Here are some points, each followed by its number:
{-31, -6, -16, 0, 1, -21, -1, 17, 21, -16, 4, 1, 32, -5, 24, 9} 0
{-31, 31, -47, 9, 45, 3, 16, -56, 63, -42, 26, -9, -11, -26, -33, 13} 1
{24, 22, 37, -33, 29, -7, -20, 3, 23, 24, 28, 41, 22, 4, -1, -53} 2
{-4, -48, 0, 22, -18, -2, -13, -4, -45, 11, -17, -4, 16, 14, -30, -38} 3
{-5, -28, -2, 37, -17, -10, 8, -3, 22, -13, -32, -7, 21, 13, -2, 45} 4
{-21, -21, -40, 36, -30, -50, 43, 12, 41, -34, -65, -24, 31, 36, 8, 81} 5
{13, -4, 3, -31, 2, -3, -34, -36, -55, 58, 28, 26, 40, 17, -25, -20} 6
{-3, 61, -21, -16, -10, 12, 49, -63, 19, 13, 6, -11, -32, 17, -47, 7} 7
{28, -44, 16, 29, -10, -19, -19, 31, 6, -23, -23, 8, 45, 44, 2, 7} 8
{-28, 23, -28, 11, -37, -31, 20, -14, 16, -31, -32, -28, -6, -24, 19, 86} 9
{10, -1, 10, 9, 12, 25, 26, -8, 25, 1, -3, -24, -21, 18, -25, 18} 10
{27, 31, 32, -31, 17, 15, -25, 1, -25, 44, 24, 32, -4, 15, -17, -56} 11
{-95, 83, -127, 9, -58, -28, 70, -21, 15, -93, -20, -72, -64, -105, 59, 78} 12
{-8, -16, -1, -25, 13, 22, 20, 9, -23, 9, 3, -28, -31, -46, -2, -10} 13
{-22, 12, -28, 13, -7, 4, -16, -34, -14, -2, 17, 20, -17, -32, 5, -37} 14
{-60, 26, -47, 41, -31, 0, 56, -5, 61, -41, -13, -52, -34, -1, 35, 88} 15
{-28, 11, -40, 45, -3, 15, 56, 4, 68, -26, -43, -42, -38, -8, 36, 70} 16
{34, -41, 23, 18, -31, -3, -44, -12, -50, 51, -45, 13, 40, 43, -13, -82} 17
{44, -53, -30, 18, -3, -13, -8, -53, -45, 45, -33, 23, 54, 14, -11, 20} 18
{-3, -6, 20, -73, 72, 3, -35, 8, -18, 58, 24, 8, 48, 35, -62, -127} 19
{-17, 18, -71, -38, 8, -13, -13, 6, -68, -14, 6, -5, -14, -86, 30, -32} 20
{24, 42, -19, -51, 56, 2, -20, 20, -18, -1, 49, 40, -6, -18, -5, -67} 21
{48, -55, 50, 23, -22, -23, -12, -10, -35, 21, -40, 29, 48, 45, -38, -39} 22
{-20, -3, -62, 27, 31, -29, -50, -5, -15, -36, 2, 22, -6, -35, 6, -10} 23
{48, 23, -5, -13, -1, -7, 53, 10, 17, -17, -20, 4, 16, 21, 20, 55} 24
{2, -39, -33, 6, 29, -12, -19, 13, 14, -18, 3, -3, 30, -37, 9, 38} 25
{-25, -23, -29, 46, -44, -36, 8, 53, -1, -77, -23, -34, -15, -34, 45, 127} 26
{11, -55, 26, 8, 14, -11, -13, 40, 10, 21, -20, 13, 56, 49, -9, -51} 27
{10, 13, -4, -2, -5, 19, -3, -45, -19, -1, 19, 3, -34, -42, -23, -22} 28
{93, -38, 106, -24, 23, -1, -21, 76, -22, 42, -15, 47, 22, 32, 10, -16} 29
{2, -51, 16, 59, 0, -14, -32, 12, 27, -7, -32, -3, 43, 58, -15, 17} 30
{-41, -14, -29, 7, -5, -23, -4, 22, 24, -10, 1, 1, 39, 6, 43, 10} 31
{-35, 24, -46, 39, -39, -6, 18, -10, 36, -72, -6, -45, -45, -46, 50, 127} 32
{13, 11, 28, -61, 81, 40, -49, -22, -25, 43, 77, 12, 7, 21, -80, -119} 33
{-32, -40, -18, 31, -6, -2, 31, 30, 36, -37, -14, -40, 5, 11, 46, 103} 34
{22, -31, 22, 16, -21, -8, -28, -7, -34, 40, -31, 7, 28, 25, -13, -67} 35
{71, -4, 35, -17, 34, 9, -24, 43, -18, 20, 4, 37, -14, -27, 18, -26} 36
{5, 8, 70, -23, -8, 31, -2, 7, -11, 31, 18, 21, -16, 30, -5, -29} 37
{-4, -69, -15, 22, -19, -10, -9, 10, -42, -1, -28, -11, -9, -26, 3, 32} 38
{-23, 65, -24, -49, -2, -2, 29, -4, 25, -2, 9, -16, -32, -53, 47, 30} 39
{-26, 4, -11, 26, 5, 5, -6, -31, 51, -29, 29, 8, -5, -20, 4, 35} 40
{29, 56, -4, -5, -18, -13, 45, -17, 42, -12, -5, 4, 0, 39, 7, 32} 41
{-12, 88, -16, -44, 0, -3, -8, 13, -17, -9, 40, 10, -39, -13, 21, -13} 42
{81, -38, 85, -15, 19, -7, -11, 72, -6, 28, -21, 37, 23, 24, 16, -13} 43
{55, 47, 17, -34, -19, 5, 1, 22, -37, 0, -5, 25, -14, 20, 1, -13} 44
{32, -22, 17, 19, 15, 6, -23, -8, -7, 2, 6, 39, -11, 0, -18, -14} 45
{-15, -32, 8, 14, 15, 18, -15, 1, 9, -2, 11, -3, -3, -11, 4, -11} 46
{-31, -12, -26, 48, -23, -7, 26, -32, 45, -33, -28, -32, 8, 7, 1, 65} 47
{-77, 55, -53, -47, 14, -25, -36, -11, -4, -10, 67, 25, 30, 11, 4, -53} 48
{40, 18, 51, -36, 61, 19, -30, 22, 20, 29, 37, 22, 2, 15, 0, -29} 49
{-35, -16, -15, 24, -44, -37, -4, 12, -21, -20, -16, -10, 28, 41, -4, 13} 50
{-26, 1, -31, 46, -40, -19, 27, -27, 10, -28, -44, -30, -16, 9, -17, 64} 51
{-20, 7, 15, 8, -9, 15, -9, -4, -10, 5, 17, -9, -18, 14, 2, -21} 52
{-15, 11, -17, 24, -28, -28, 18, 3, -16, -16, -31, -20, 19, 40, -9, 16} 53
{11, 26, 54, -10, -12, -4, 11, -11, 37, 21, 10, 29, 25, 57, -18, -36} 54
{25, -9, 57, -20, 9, 17, -28, 5, -28, 42, 3, 13, 13, 46, -27, -66} 55
{-27, -73, -24, 42, -19, -22, -2, 7, 27, -25, -40, -27, 38, -6, 12, 42} 56
{-23, -36, -35, 40, -49, -27, 9, -37, -21, -14, -59, -20, 10, -11, -17, 45} 57
{-2, 42, 13, -3, -15, -16, -21, 16, 20, -13, 25, 24, 23, 47, 11, -35} 58
{2, 24, -16, 11, -24, -16, 32, 3, 26, -16, -30, -14, 0, 18, 28, 27} 59
{31, 36, -18, -60, 39, -10, -4, 32, -34, 7, 39, 48, 15, 0, -1, -59} 60
{9, -39, -9, 73, -22, -17, -4, -8, 40, -37, -38, -8, 9, 40, -21, 60} 61
Which five points above are nearest to each new point by angle? Their numbers follow each, smallest number first.
{-16, -8, -18, 37, -45, -15, 22, -31, 8, -24, -43, -26, -19, 18, -21, 60} 5 9 47 51 57
{-13, 12, -11, 19, -50, -4, 49, -12, 5, -2, -32, -14, 4, 22, 19, 8} 5 15 51 53 59
{14, 94, 16, -32, -20, 22, 0, -42, 2, 12, 56, 28, -47, -22, -7, -16} 7 11 28 39 42
{29, -48, 19, 54, 6, -3, 3, -21, 38, -5, -40, -12, 43, 51, -51, -7} 4 8 22 30 61
{-16, -6, -68, 21, 27, -17, -43, -3, -22, -30, 1, 23, 0, -26, -7, -14} 14 20 23 25 48
{8, -29, 14, 9, 6, -12, -23, 28, 10, 10, -22, 0, 49, 45, 1, -33} 8 17 22 27 30
{-6, -44, -42, 15, 45, 10, -17, 7, 7, -32, 10, -28, 26, -19, -37, -9} 1 23 25 46 56
{-3, 27, 7, -13, -8, -14, -3, 7, 19, 0, 20, 13, 16, 36, 0, -19} 2 41 48 54 58
{13, -35, 9, 3, 16, -5, -7, 21, 1, 13, -25, 12, 42, 42, -6, -42} 8 17 22 27 35
{24, -4, 14, -7, -39, 5, 1, 10, -42, 24, -27, -5, -33, -36, 31, 20} 13 20 36 38 44
{9, -42, 17, 8, 17, -8, -19, 26, 7, 14, -20, 1, 55, 49, -6, -43} 8 17 22 27 35
{-35, 15, -29, -11, -18, 7, 28, -17, -27, -11, 4, -16, -27, -41, 2, 3} 12 13 20 28 39
{1, 7, 10, 16, 32, 16, 18, -8, 46, -14, -3, -11, -15, 7, -14, 17} 1 10 16 40 47
{67, -37, 101, -42, 43, 10, -38, 10, -20, 81, -4, 34, 90, 122, -86, -127} 19 22 27 35 55
{-14, 1, -30, 25, -25, -17, -55, -15, -73, 2, -1, 15, -20, -23, -14, -64} 3 14 20 23 35
{10, 17, 33, -40, 4, -5, -56, -2, -42, 26, 46, 37, 28, 11, -9, -66} 2 6 11 33 55
{-27, -4, -18, -9, 3, 1, 2, 11, -16, -5, 14, -7, -3, -12, 3, 9} 0 12 13 20 48
{33, 33, 48, -56, 22, 22, -31, -2, -40, 67, 26, 41, -26, 18, -32, -71} 11 19 33 37 55
{27, -43, 10, 26, -8, -11, -18, 34, 4, -22, -20, 9, 40, 37, 5, 0} 8 22 27 30 43
{15, 38, -22, -62, 65, 8, -11, 14, -7, -2, 55, 47, -5, -23, -1, -72} 2 11 21 33 60
{-5, -46, -1, 52, -28, -14, 8, -2, 27, -7, -36, -16, 37, 20, 8, 59} 4 5 47 56 61
{-71, 51, -108, -2, -45, -13, 51, -32, 1, -60, -20, -51, -61, -81, 39, 66} 9 12 15 32 39
{2, 17, -7, -9, -8, 18, -14, -17, -44, 14, 9, -5, -28, -46, -8, -19} 13 14 20 28 42
{6, 18, 21, -58, 71, 25, -38, -39, -16, 35, 70, 20, 8, -4, -76, -117} 2 11 19 21 33
{24, -15, 50, -29, 15, 20, -35, 9, -29, 46, 17, 18, 16, 53, -25, -72} 11 19 33 37 55
{53, -30, 81, -41, 34, -3, -25, 10, -5, 66, 1, 25, 70, 96, -69, -106} 19 22 27 54 55
{-15, 1, -16, 25, 2, 11, -22, -34, 31, -21, 27, 0, -5, -15, 1, 26} 1 15 32 40 47
{-40, -35, -48, 60, -51, -10, -23, -22, -44, -18, -45, -17, -10, -14, -8, 16} 38 50 51 56 57
{7, -5, 10, -53, 66, 6, -35, 4, -18, 44, 24, -2, 51, 35, -48, -127} 2 11 19 33 55
{28, 11, -5, -18, 4, -4, 36, 11, 10, -5, -7, 4, 6, 10, 16, 27} 5 24 34 41 59
{11, 53, -5, -9, -16, 12, 22, -44, 9, 16, 6, 2, -25, -2, 3, -23} 7 28 39 41 42
{-17, 30, -10, 1, -11, 22, 27, -32, 14, 16, 13, -8, -54, -37, 27, -1} 7 12 14 28 39
{5, 19, 32, -60, 88, 35, -51, -31, 0, 40, 74, 21, 23, 5, -101, -127} 2 11 19 21 33
{-31, 16, -17, 32, -3, 28, -18, -54, 55, -48, 46, 8, -15, -54, 0, 57} 1 15 32 40 47
{5, -8, 100, -37, -7, 48, -1, 9, -5, 46, 27, 21, -21, 58, -3, -16} 11 29 37 54 55
{-10, -7, -7, -26, 15, 21, 14, 13, -23, 5, 11, -18, -18, -42, -1, -7} 13 20 21 28 39
{4, 1, 25, -7, -5, 12, 19, 19, 32, -10, 7, -15, -3, 0, 29, 50} 15 16 24 32 34
{5, -66, -58, 10, 49, -12, -29, 13, 13, -30, 8, -2, 39, -51, 12, 41} 0 23 25 38 56
{-24, 24, -16, 15, 1, 1, 4, -9, 7, -1, 5, -12, -14, 15, -1, 12} 7 12 15 16 51
{-51, 16, -62, 48, 20, 11, -19, -25, 71, -74, 40, -17, -40, -61, 13, 69} 1 12 15 32 40
{-59, 56, -97, -13, 4, 16, 48, -56, -22, -29, 12, -38, -68, -81, -4, 9} 1 12 20 28 39
{66, -32, 90, -36, 38, -4, -50, 16, 1, 65, 1, 26, 76, 95, -68, -114} 19 22 27 35 55
{-64, 24, -43, -30, 67, -16, -13, 21, 40, -35, 52, 16, 3, -31, 15, -36} 0 1 21 23 48
{-11, -43, -8, 23, -26, -17, 6, 13, -22, -13, -31, -16, -9, -40, 11, 41} 9 26 38 56 57
{-11, 42, -36, -28, 37, 16, 21, -55, 21, 7, 23, -11, -8, 25, -59, -54} 1 7 19 33 48
{-34, -41, -11, 39, -13, 1, 23, 40, 47, -53, -18, -34, 5, -1, 54, 123} 15 16 26 32 34
{-4, 6, 20, -20, 5, -5, 24, 22, 15, 9, -2, 10, -2, 24, 17, 20} 24 41 43 54 59
{14, 49, 4, -27, -43, 3, 12, -22, -37, 21, -9, 6, -27, -5, 10, -2} 7 28 39 42 44
{6, 67, 18, -24, -8, 14, 0, -25, 5, 0, 36, 21, -31, -19, -2, -7} 7 21 28 39 42
{34, 7, 34, -43, 56, 29, -18, 23, 11, 29, 34, 23, -4, 9, -2, -30} 2 11 33 36 49
{30, -42, 21, 27, -9, -16, -20, 33, 2, -24, -26, 6, 50, 37, 6, -4} 8 22 27 30 43
{23, 43, -16, -46, 60, 2, -25, 17, -11, -5, 49, 39, 5, -10, -9, -66} 2 11 21 33 60
{-12, 6, -22, 15, -31, -14, 44, 5, 31, -21, -31, -7, 9, 16, 34, 18} 5 15 16 47 59
{-27, -41, -8, 39, -28, -18, -15, 5, -2, -5, -36, -22, 16, -6, 0, 7} 4 38 50 56 57
{12, 9, -4, -6, -15, 15, -31, -31, -58, 12, 9, -7, -42, -49, -18, -24} 6 13 14 20 28
{-64, 20, -89, 56, 30, 12, -21, -33, 80, -89, 57, -18, -47, -60, 16, 76} 1 12 15 32 40
{-4, 58, -12, -9, -9, 4, 41, -56, 13, 7, 0, -8, -21, 17, -40, 14} 1 7 10 28 41
{-21, 5, -25, 21, -27, -16, -55, -5, -62, 7, -4, 11, -18, -19, -3, -40} 3 14 17 20 23
{-5, -62, 8, 21, -16, -2, -12, -7, -43, 18, -28, -7, 31, 24, -42, -53} 3 17 22 27 35
{-45, 12, -53, 32, 22, 15, -8, -29, 49, -62, 36, -7, -39, -47, 12, 53} 1 12 15 32 40
{4, 9, 1, 28, -42, -5, 31, -1, 2, 2, -39, -10, -5, 23, 21, 13} 4 5 51 53 59
{-1, 6, 12, -47, 55, 23, -23, -23, -4, 25, 52, 15, 12, 9, -53, -86} 2 11 19 21 33
{-26, 4, -42, 27, -36, 3, 16, -10, 15, -46, -9, -38, -44, -43, 34, 99} 9 12 15 26 32
